0: [1.  0.1 0.3 0.4 1.2 0.6 0.2 0.  1.2]
1: [-1.5  0.9  0.1  2.1  2.4 -0.4 -0.5 -0.3  2.2]
2: [-1.9  0.   0.  -1.2  0.3 -2.6  0.6 -0.3 -1. ]
3: [ 0.3  0.8 -1.  -0.7 -2.2 -0.8 -1.1 -0.7 -0.5]
4: [-3.1  0.2 -0.9 -0.3 -1.1 -2.5  0.4 -0.3 -0.5]
5: [-0.6  0.7 -0.9 -0.7 -0.5 -1.7 -0.6 -1.  -1. ]
6: [ 0.4  0.2  0.5  0.3  0.4  0.  -0.3 -0.4  0. ]
7: [-0.1  1.2 -0.8  2.1 -0.5  1.3 -1.6  0.   1.2]
8: [ 0.   0.4  0.3  0.7 -0.2  0.  -0.3 -0.1 -0.4]
9: [ 3.2 -0.5  2.2  1.2  0.6  4.   0.1  1.3 -0.3]
10: [-1.4  0.5  0.5  0.5  0.7 -0.8  0.1 -0.3  0.4]
11: [ 0.5 -0.2 -0.7  0.7 -0.4  0.6 -0.7  0.   0.7]
12: [-0.2 -0.6  0.8 -0.6  1.4 -0.5  1.6  0.4  0.2]
13: [-0.8  0.9 -1.2 -0.6 -0.9 -2.4 -1.2 -1.  -0.1]
14: [ 0.4  0.1 -0.1 -0.4 -0.4 -0.2 -0.4 -0.3 -0.3]
15: [ 0.1  0.1 -1.1 -1.9 -0.7 -1.5  0.7 -0.5 -0.9]
16: [ 0.2 -0.6  0.2 -1.1 -1.1 -0.9  0.4  0.6 -1.4]
17: [ 1.   0.6  0.5 -0.1 -0.7  0.6 -1.  -0.2 -1.9]
18: [ 0.2  0.1  0.3 -1.1 -0.1 -2.1  0.2 -0.9 -0.9]
19: [ 0.5 -0.2  0.8  0.6  0.3  1.2 -0.1  0.6 -0.8]
20: [ 3.2 -0.3  1.9  1.5  0.9  3.7 -0.4  1.2  0.1]
21: [-1.7  0.4 -1.   0.1 -0.9  0.  -0.4 -0.2  0.8]
22: [-0.2 -0.6  0.3 -0.9 -0.9 -0.7  0.7  0.3 -1.6]
23: [ 0.2 -1.  -0.3 -1.1 -0.1  1.   1.3  1.5  0.2]
24: [-0.1 -0.1 -0.2 -0.1 -0.5 -0.3 -0.5 -0.1 -0.8]
25: [ 1.9 -0.3  1.1  0.3  0.3  1.9 -0.1  0.6 -0.6]
26: [-0.2  0.7 -0.7 -0.9 -2.4 -1.1 -1.1 -0.5 -2.5]
27: [-0.3  0.6 -1.1 -1.3 -0.8 -1.1  0.3 -0.5 -0.5]

[ 1.5 -0.3  0.8  1.3  1.6  2.   0.4  0.6  2.4] 0 25
[-1.7  1.1 -0.4  2.7  2.  -0.2 -1.1 -0.5  2. ] 1 10
[-0.7 -0.4  0.7 -0.1  1.3  0.2  0.8  1.3  0.8] 12 0
[ 0.7 -0.5  0.4  0.7  1.6  1.2  0.3  0.3  1.8] 0 6
[ 0.3 -0.2 -0.4  1.1 -0.7  0.7 -0.3  0.3  1.1] 11 8
[-0.1  0.3 -1.8 -1.3 -1.1 -0.9  0.3 -0.5  0.4] 27 15
[ 2.6 -0.3  1.1 -0.4  0.5  1.2  0.4  0.7 -1.1] 25 19
[-0.1  0.6 -0.8  1.7 -0.5  1.2 -1.4 -0.2  1.2] 7 11
[-1.1  0.7  0.5  2.8  2.1 -0.3 -0.2 -0.3  2.6] 1 10
[-0.7 -0.1 -1.4  0.5  0.1 -0.8  0.  -1.   1.2] 21 11
[ 0.3 -1.   0.2 -0.8  0.2  1.2  1.6  1.1  1. ] 23 12
[ 0.5  0.5 -1.2  0.6 -0.1  0.1 -0.8 -0.4  1.4] 11 6
[ 1.5 -0.2  1.1  0.5  1.7  1.3  1.1  0.3  1.3] 0 25
[-0.2 -0.6  0.5 -0.6  1.1 -0.1  1.  -0.2  0.6] 12 6
[-1.1 -0.1  0.3 -0.1 -0.1 -1.1 -0.3 -0.2 -1.1] 24 8
[ 1.5  0.3 -0.4 -0.4 -1.1  0.4 -1.1 -0.5 -1.3] 17 14
[ 1.7  0.1  0.  -0.5 -1.4  0.6 -1.1 -0.2 -1.1] 17 14
[-1.8  0.2  0.  -1.4  0.5 -2.6  0.9 -0.6 -1. ] 2 18
[-1.2  0.8  0.2  2.4  2.1  0.2 -0.2 -0.6  2.2] 1 10
[ 0.7  0.3  0.3  0.8  1.3  1.3  0.1 -0.3  1.7] 0 6
